A hidden rule labels the rows of this table. It goes by one to three of the table's principal directions, not those with the most spread.
[  0  -2  27  41 -60  -7  26  21  -5 -12   1  23  -4 -15  18   2  -5  10
  10   6 -11  10   5 -18   8  -4 -34  44 -16  16 -25  23] B
[  2 -33  13  37 -47  27  25  49 -32 -52  26  33  24  28  27   4   2 -12
  -3  22 -43   2  21  -8  28  -7 -19  23 -14  10 -25  29] C
[-18  -9   5  13 -34  34  22  40 -23 -35   3  12   1  11   7  22   1 -23
  17  20 -20  -4 -15  22 -32  28   2 -24 -12  10  15  21] C
[-26 -17 -10 -31  65 -35 -11  -3 -16  30   2 -67  36  38  -3  10  10  -7
 -36  12  24 -15 -24 -40  -3   8   7 -59  63 -21  29 -25] C
[-10 -19 -14   3  -3  28  15  16 -23 -38  13   4  14  28   1   3  29 -23
 -12  18  13  -5 -14   5   5  -1 -21 -13  10   7  16   7] A
[ -5 -29  -7 -30  46  -7   0   4  11 -30   9 -14   6  48  10   7  21  15
 -26   8   8 -18  -9   8   8 -26   2 -67  24  -8  36 -27] B
[ 15 -19   3 -11  22  -6 -13  12   5   0 -10   4  16   1   9 -18 -16  10
 -17   5 -19 -16  31 -10   7 -20  22   1   0  -9 -13  17] C
[ 21  28   6  28 -46  15  19   5   0   3   5  56  -1 -27   0   3 -29  30
  11 -16 -19  15  14  23   6 -14   8  34 -44  -1 -12  18] C
[  4  -4   4 -39  55 -14 -15  -3  18  13   8  -9  26   5  -5   5  -7  31
 -33   0   2 -21   5  28  -1   5  59 -30  11 -24  23 -18] C
[-13 -52   9  27 -15  19  23  71 -40 -60  36   2  38  50  24  28  12 -42
  13  48 -36 -12  -9  -9  24  31 -27 -15  21   7  -8   5] C
[ 10 -14   2 -10  37   3 -22  10   1 -16 -34  12 -17   2  -2 -30 -11   4
 -41  -9 -26 -38  20  15   9 -27  73 -29   0 -23  -7  11] B
[ 22  -8  33  -6  35 -51 -25  28  27  27 -46   9 -25 -39  -1   3 -55  35
 -16  -9 -37 -42  27   7  14   6  85  -9   2 -20  -5  -3] A
[ -9  30  22  21 -38  24  24  -2   5 -26  -4  42 -15 -10   6 -12   2  43
 -32 -11 -19  -1  -2  48 -24 -18  67 -13 -33 -24   2  12] C
[-21 -25  22  15   9  -4  -8  14 -25 -27   4  -8  -2  23   1  -6  20 -24
 -21  11 -11  -5 -26 -24  17   5   4 -24  41 -18 -14  -9] C
[ -7  22   4 -21  60 -53 -16  -8  23  51 -20 -43  -2 -15 -19  16 -16  13
   2  -3  22 -29 -37   8 -12  30  41 -42  32 -30  18 -44] B
[-28  15   7  19 -31  26  42  -4  -7 -14  16   8  19  16  -8  10  26 -13
   9  17  27  18 -51  -5 -37  -4 -37 -26  16   5  11  -2] B
[ 15 -42  34  12  17 -34  -4  47  12 -32  10  16  -3  12  17  23 -13  12
   0  17 -37 -25   9   4  52  12  17  -6  18  -6  -9 -26] B
[-25 -27  46   3  34 -23  -1  46 -16 -14  -5  -6  14  15  -7  19  -2 -15
 -26  14 -17 -40 -54   9   1  33  44 -56  50 -29   1 -16] C
[  4 -17  43  21  -8 -31   0  36  -8   4   5  16  13  -3  12   8 -28  19
 -14  -3 -43 -18   4  -6  30   4  26  13   1 -15 -32   4] A
[ -3  -7  -5 -17  20 -21   2  -6  12  36   6 -45  36   0   6   3   0 -18
  -3  10  16  -2  14 -24  -5  27 -16  28  28  20  -6   3] B
[ 22   0  -4   5 -24   9  -4   2   4  12  -1  23  -4 -21  -1   2 -25   1
  27  -4 -16  15  31 -10   4  -5 -17  38 -28  20 -12  19] A
[ 25  16  -7  29 -66  41  13  14   0  -5   2  60 -20 -43  -9  20 -34  -1
  65  12 -19  35  28   4 -11   9 -21  46 -51  27   0  25] C
[ 18  -8   3  17 -21 -13 -25 -19   3   5  -6   2 -37  -7   6 -28   0 -12
  31 -20 -20  11  22 -32  34 -32 -44  47 -25  13 -56   1] A
[  6  -5 -22 -21  33  10 -11   1   7 -24   7   1  -7   8  -6  12  13   1
  -1  11  15  -7  -3  32   9  17  18 -27   6 -10  36 -25] C
[  7  -7  15 -18  23 -29 -27  16   2  12   5  -5  -6  -7   8  24 -31  15
   7 -13 -29  -3   5  16  11  34  24 -15   5 -18   8 -14] B
[ -5 -17   1  -8   3   0  -2  12   5  13 -11 -24  -1  -6  -9  10   2 -39
  30  17   8 -10  -5 -19 -17  24 -25   9  10  32  -4   5] B
[  0  12  41  28 -47  -9   8  14  11   6  -4  23 -16 -31   6   5 -22  22
  23   2 -33   5   5   4 -15   8  20  26 -30  -3 -31  11] B
[ 15  -2   6  18 -22   3  -5  -1   1  20 -25  12  -8 -21   3 -23 -29 -11
   9  -4 -27   8  38 -42  -1 -24  -1  34  -9  14 -37  32] A
[ 27  -4 -17 -24  56 -44 -15  -4  10  40 -17 -10  27  -9   3  -2 -35  33
 -41 -13  16 -11  33 -26  33 -16  12   1  32 -14  23  -1] A
[-17  17 -43 -23   1   9  -2 -58  -6  49  18 -67  33   8  -6 -15  31 -33
  14   7  53  41   8 -55 -29   6 -69  36  18  27  -1   6] C
[-16   4  18  22 -45   9  -4   4   3   7 -29 -25 -33 -25   3 -20   5 -49
  47   8 -20  -6  -1 -15 -42  23 -11  34 -23  25 -53  27] B
[  6  48  12  21 -58  29  22  -9  16  28 -32  55 -30 -70 -34   5 -28  20
  35  -6  14  12 -11  20 -53  -5  17  28 -51  17   7  28] A
[ -1 -29   8  -3  14   5  -7  22   0 -21 -14 -11   7  18  15 -19  -1 -36
   8  11 -23 -19   2 -14 -14  -5 -13 -19  18   3 -26  21] A
[ 23  -5 -16  -9   8  11  -2  10 -13  -8   4  35  19   6   8   1 -29  24
 -17 -13 -13  10  25   3  13 -27  -5 -12  -8 -11  20  22] B
[ -6  21  -7   0 -15  22  26 -17 -15   8   2  23  38  -3   1 -12  -4  38
 -59  -5  21  23  15 -11 -18 -32  17   1   5 -12  28  34] C
[ -8  27  13 -15  24  15 -35 -34  23  30 -59  -5 -49 -53 -50 -43   9 -44
  18 -19  23 -31 -41  23 -53   6  45  -3  -5  -3 -31   7] A
[ 10  39  11  -9  35 -21 -29 -38  21  57 -38  18 -39 -54 -50 -11 -24  20
 -17 -36  20 -14 -20  14   5  -8  72   0   2 -20   2 -26] B
[-18  -5 -20   8 -21  25  32  -4 -22 -19  36 -20  43  42  16   1  34 -36
  -1   9  20  21 -16 -11  -5   6 -70   9  18  21  -2  12] A
[ -7 -38  34  14   7 -11 -22  28 -15 -25  -7   1 -22  10   1  -7   5 -20
 -12   8 -39 -23   0 -13  32   5  33  -4  14  -8 -32  -7] C
[-26   3  29   7 -24  13   8  -3  -9  15 -11  -8   8  -9  -6 -12   2 -23
 -10   0  -8   5 -13 -20 -40   7  10   6  12   9 -22  29] C
[-20  35  24  36 -68  22  27 -18  -7   3 -11  28 -23 -31 -13 -12  15  17
 -15  -9  10  14 -15   7 -24 -13  22  34 -32   6 -13  20] A
[ 24 -53  -2  -8  43 -14  20  51  -1 -69  21  36  39  60  43  17 -13  48
 -65  13 -25 -19  30  10  58 -40  10 -62  37 -23  47  -6] B
[  8 -10  -8   1  11   8  21  27 -10 -32  37  25  39  31  11  24   2  22
 -12  13  -2  -4 -10  28  24  -1  -5 -26   4 -17  25 -14] A
[  8  30 -15 -16  13 -12 -15 -52  18  28 -18  -7 -22 -14  -6 -30   2  33
 -27 -36  21   7  15   2   0 -39  16   6 -15 -11   2  -4] C
[ 18  -2  13  31 -32  16  12  22 -12 -26  10  63  -6  -2  -2   7 -18  26
  11   1 -27   7   1   7  25 -34   0   1 -31 -10  -8   4] C
[ 43   8 -18   1   4 -12  -2  -6  11 -16  13  54 -13   0  13   4 -24  82
 -32 -27 -14   7  49  32  64 -50  31   8 -40 -20  27 -17] A
[-33  15  -2   4   0  22   9 -23  -1   2 -16 -31 -11   0 -18 -21  40 -29
 -29  12  24 -13 -16   4 -28  12  51  -3  13   5  -3  -3] C
[ 11 -63   8  -2  29   2   0  40 -25 -41  -2  20  37  46  23 -19  -6   5
 -62  16 -29 -23  34 -41  41 -56   5 -27  32  -8  -2  29] A
[ 17 -10  19  -4  13 -32 -57 -15  27  27 -43 -21 -60 -43  -5 -34 -19 -13
  31  -8 -33 -14  40 -28  10   1  33  39 -15   1 -56  -2] A
[ -3  13 -18 -24  39   9  16  -4  23  -6 -15   1   6   0 -17   6  13  18
 -27  12  40 -29 -18  41 -23  -3  44 -45  10  -8  52 -16] B
[-22  34  -5 -23  54 -67 -27 -46   7  88 -12 -73  -6 -20 -33  19  -3 -12
  15 -19  58  11 -61 -40 -10  41 -27 -22  64 -17  17 -54] A
[ -2 -29 -24 -46  85 -21 -27   5  -1  21   5 -51  32  22 -19  16   9 -36
   3  20  33 -25 -24 -16   9  30 -16 -37  56  -3  28 -32] C
[ 13   4 -22 -36  36  23   5  -5  27   4   1  13  13  -8 -25  19  -1  -3
   7   7  31 -12  -7  41 -19  13  15 -20   1  17  45 -11] B
[-24 -41  22 -15  41   6  13  35  -9 -37   6  -2  23  39  -6  18  23 -14
 -48  21   6 -37 -38  15   3   8  33 -64  50  -4  33 -13] B
[  4  12 -12  13 -19  25  11 -35   0  16 -28  20  -8 -22 -22 -37  11  -7
 -31  -8  33  11  18 -36  -1 -49  -6  39   0  24  -7  29] A
[-12   7  -2 -17  18   9   5 -13  11 -22   3  -5   1  26   8 -11  19  16
 -15  -5   7  -5 -21  24 -26 -23   9 -55   3 -22  15  -9] A
[ -1   4  20  29 -73  66  44  28 -10 -38   7  70  16  -6   6   0 -13   8
   0  13 -35  13  16  22 -39 -21  19  10 -44  17  -6  55] C
[ -9 -12 -28   5 -17  36  13  13 -36 -46  23   7   8  36   9   7  28 -15
   0  12   8  13 -10   8   6  -4 -38 -18  -8   2  24   8] C
[-11 -30 -14  -9  22  15  26  16 -26 -49  37  -4  58  68  27  -3  34  -1
 -62   7  11  -9  -9  10  25 -21 -23 -33  33  -9  22   6] A
[  8  -6  22  20 -38  19   7   7   2 -20 -12  35  -5 -14  15 -28  -9   8
 -17  -4 -31   4  36  -5  -3 -26  17  34 -22   7 -32  42] B
[ -5 -52   7  13 -20   3  24  60 -39 -85  61  13  44  77  67  27  10  31
 -39  20 -53   9  28  11  48  -1 -18 -29   5 -19  19   6] C
[ -4  -7  -7  13  -9   7  13  10 -19 -10  22  -2  22  16   4   7  13 -16
  -9   6   3   1  -2   1  23  12 -16  21   6   8  -5   0] C
[ -8 -18  22  -8  43 -34 -39  15   6  22 -30 -36 -32  -9 -18   6 -13 -53
  38   0 -17 -29 -36 -15  -4  39   9 -30  37  -5 -26 -26] A
[ -2  27  -6  -8 -24   9  14 -32  17 -11  -4  11 -16  -3  17 -17  12  48
 -27 -22  15  18  15  24 -25 -33   5  -5 -28  -5  22  14] B
[ 14 -28 -12 -23  67 -18 -29   0   5  20 -22 -22  10   2 -18 -14  -5 -33
 -14   5  13 -28   7 -29  26  -3   7  -4  44   4  -5  -9] B
[-21 -15  16  29 -23  -1  22  20 -32 -32  41   3  26  35  15  19  23   0
 -12  19  -5  17 -27 -16  26   9 -29  -7  25 -13  -2 -15] C
[ -9 -18  -2  -9  -1  15 -10   3  -5 -36   9  -8 -12  23  13  -7  23  -3
   4  12 -12   1   5   7  -7  -4  -1 -22  -9  -6   2  -1] C
[ -2  22 -23  29 -74  39  29  -3 -18 -48  35  25 -16  16  23   9  27  -1
  42  -7   1  38 -10  36  -3   1 -72  22 -53  13   0   8] A
[ 20  38   2   6 -31  20  19  -3  28   1 -20  53 -19 -45  -9  -2 -21  41
   5 -14   4  -7  11  57 -26 -13  38  19 -56   4  12  20] B
[  7  42  14  23 -55  12 -33 -37   5  63 -33   6 -46 -80 -29 -31 -30 -31
  69 -19 -20  29  18 -29 -38  15   2  84 -49  16 -72  31] B
[ 23   2 -14  15 -41  12 -10 -28   7 -16   0  17 -31  -3  25 -36   2  20
   3 -18 -26  28  67 -16  25 -48 -15  54 -48  12 -34  21] A
[ 18  23 -29 -17  15  11 -13 -19   5  13   0  18 -11 -18 -20   9 -10  12
  18 -13  22  11  -3  25   0   1  -2  -3 -18  -5  28 -12] B
[-19  24  28  24 -51  12  15 -13   3  32 -19  -1 -14 -38 -17  -8  -3 -17
  18   2   1  12  -9 -21 -44  11   8  37 -13  22 -29  23] A
Which label does each new row get?
[-26  -7  -2 -12   3   3  11  -6 -25 -12  31 -28  34  46  23   2  23   3
 -45 -10  -1  12  -8   2  -2   4  -8 -23  22 -10  12   4] >> B
[  6 -14  15 -14  25 -16 -45   3   7  22 -31 -15 -37 -20 -16 -12 -18 -17
  22  -6 -30 -24   9 -11  -1   3  38  -3 -10  -4 -28  -5] >> C
[ -3   5   3 -19  29  -6  -6  10  12  -8  -4  -5  -1   0   0  11  -4   8
  -5   0  -3 -21 -15  43 -16  26  41 -37   5 -20  21 -14] >> C
[  6  28 -11 -15  16 -10   1 -15  10  32  13   5  14 -22 -16  27 -17  42
  -7   1  23  14   3  16   0  20  34  -1  -1 -16  42 -23] >> C
[  2 -16  19  28 -42   7  35  38 -15 -38  28  35  31  16  31  14  -6  33
 -24  16 -26   7  23   3  20  -9  -2  17 -13  -1   2  22] >> B
[  6 -12   1  -5   6  11  20  21  -5   2  17  21  43  10  -1  21 -20  14
 -18  15  -6   4  14  -7   3  -4  11 -11  12   5  25   9] >> C
[ 12  -4  -6 -24  48 -19 -23 -16  16  19 -11 -15   8   0  -2 -18  -9  17
 -30  -6  -1 -13  24  -8  13 -17  40  -9  16 -18   0  -9] >> C
[ 26   1 -29 -22  38 -24 -15 -15  12   0  29   3   6  17   9  23 -11  45
   2  -5   8  21  20   3  43 -10 -14 -21   7 -21  39 -44] >> C
[-17  25 -19  16 -29  26  36 -11 -16   3  28  -7  36  17  -3   7  21 -27
  26   7  31  25 -41  -3 -27   8 -68   4   5  10  -2   4] >> A
[  2 -10  10  10 -26   8  16  26 -13 -35  29  26  15  20  24  18  -4  26
  -2   5 -25  11   7  20  11   0  -8  -6 -17  -9   8   6] >> C
[ 21  18 -40  -1 -20  -8  -2 -10  16  -6   8  -8 -34  -6  15  20  -1  12
  67  -2  15  24  14  14   5  10 -67  14 -39  15  20 -20] >> B
[-24   4 -20   0 -14  -2 -12 -55 -22  11  32 -52  -8  33   2 -15  53 -36
  10 -20  31  42 -20 -41  18  -5 -87  28  15  17 -24 -21] >> C
[  6 -32 -22   4  19  -6  -8  -3 -26 -14  12 -16  16  39  14 -19  17 -15
 -42  -4  -2   1  29 -39  59 -29 -22  15  25   4 -11   1] >> C
[ 19   2 -56 -52  53   4 -28 -58  20  21  -2 -29   7   7  -7 -30  21  15
 -25 -11  49   9  40 -12  10 -39 -14   9  -1   6  27  -7] >> A
[-17 -28  47  26  -3 -25   0  65 -11 -22  -1  -2  -9   3   7  37 -19 -13
  27  35 -49 -24 -26  -3   3  51  35 -35  23 -19 -11 -20] >> C
[ 17 -43 -20   2  -3  34  19  35 -28 -60  39  39  44  52  25   9   5  16
 -26  23 -21   8  33  -5  39 -39 -23 -16  -4   0  23  16] >> C
[-25 -23  42  38 -28 -16  11  46  -8  -1 -25 -29  -9  -6   6   1  -1 -53
  27  33 -32 -30 -17 -34 -18  36   7  11  18  16 -51  13] >> B
[ -8  -2  11  30 -39  25   8  -1  -8  12 -13   8 -14 -28 -28  -4   8 -60
  37  17  10  11 -13 -38 -10  15 -31  49   6  41 -33  15] >> A
[ 26  13   3  -4  -4 -10 -30 -24  28  37 -33   9 -36 -47 -10 -26 -31  10
  18 -20 -19   1  47 -11   1 -17  30  46 -33  10 -32  13] >> A
[  9   1 -15   3 -22  17   0   6  -7  -5  11   6  -4  -3   4  11  -5 -12
  27  -1 -11  12  17  12   2  16 -18  24 -26  18  -1   9] >> C
[ -9  -2  17  15 -28   8 -17   2  -3 -14  -3  -7 -38  -5   1 -10  13 -31
  33  -4 -30  -4  -7  13  -5  18   5  18 -26   6 -43  -1] >> C
[-19 -39  -1  -3  14  17  24  19 -15 -46  22 -21  44  62  26 -10  37 -33
 -44  16  -3 -16  -5  -3   8  -8 -18 -24  38  10  -3  12] >> A
[ 32   7  14  56 -94  30  39  44  -2 -50   8  88 -16 -28  31   9 -31  46
  13   5 -53  12  58  38  25 -14  17  64 -79  14 -15  40] >> B
[ 12  27 -17 -13  22 -18   8 -13  21  35   8   1  14 -20 -20  30 -15  19
  24   2  42   9 -24   9  -4  19 -21  -6  11  -2  36 -30] >> B
[ 23 -39  15   8  -1  11  16  60  -1 -57  14  57  15  18  20  24 -21  38
 -20  26 -42 -20  32  26  34 -16  38 -22 -13  -7  25   6] >> A
[  6   6  23   6  -6 -23 -11   9  -5  35 -19  11   2 -37  -3   4 -41  20
 -10  -7 -16   6  17 -26  -1  10  25  20   6 -10  -5  19] >> C
[-26  13  24  14 -31  -3   7 -12  -5   9   5 -11 -13  -7  -3   6  14  -8
  12  -2   6  19 -30 -12 -22  17 -16   5   6   3 -11  -4] >> A
[-17 -51  -6 -22  76  -8  -5  18 -33   4  11 -34  62  50 -20   5  21 -55
 -46  20  32 -24 -41 -50  30   2 -28 -42  95   0  15 -12] >> C
[-18 -34  -9  -4  21   2  14  15 -31 -19  22 -31  52  56  20  -6  25 -13
 -58  18   1 -10   8 -29  23 -11  -3 -17  40  -3   6   8] >> C
[-19 -17  32  39 -63   5  19  45  -8 -22  -4 -21 -12   4  33  -1   0 -42
  36  19 -58 -16  14  -1 -22  37   1  33 -27  26 -59  31] >> B
[-15 -15  22  29 -27  -7   4  31 -34 -25  16  -6   1  23  21   1   9  -5
 -17   1 -39 -13  -3   6  28  13  18  10 -10 -13 -32   4] >> B
[ 26  32  17  20 -52   5  -3   1  32   8 -46  53 -62 -73  -7 -10 -38  34
  41 -13 -18  -1  27  26 -27 -12  29  39 -70   8 -14  27] >> B
[ 10 -34   5   3  27   9  20  40   1 -55  21  36  30  32   6  16  10  11
 -28  28  -1 -24  -9  22  35 -10  13 -34  25 -11  26 -16] >> B
[-14 -11  -7   1  -3  26  23  21 -22 -26  41   5  34  34  -4  33  20 -24
  13  17   9   6 -39  19  -1  25 -34 -24  14   8  22 -13] >> C
[  7 -15 -31 -46  64 -18 -12 -16  22   2  13 -32  19  27   3  16   9  15
  -6  14  34   5   5 -10   5  -1 -20 -47  40  -6  53 -36] >> A
[-37 -63  18   9  15 -19  -3  49 -44 -38  43 -66  37  79  38  19  29 -62
  -4  30 -43 -10 -18 -36  30  48 -34 -29  60  -3 -30 -16] >> B
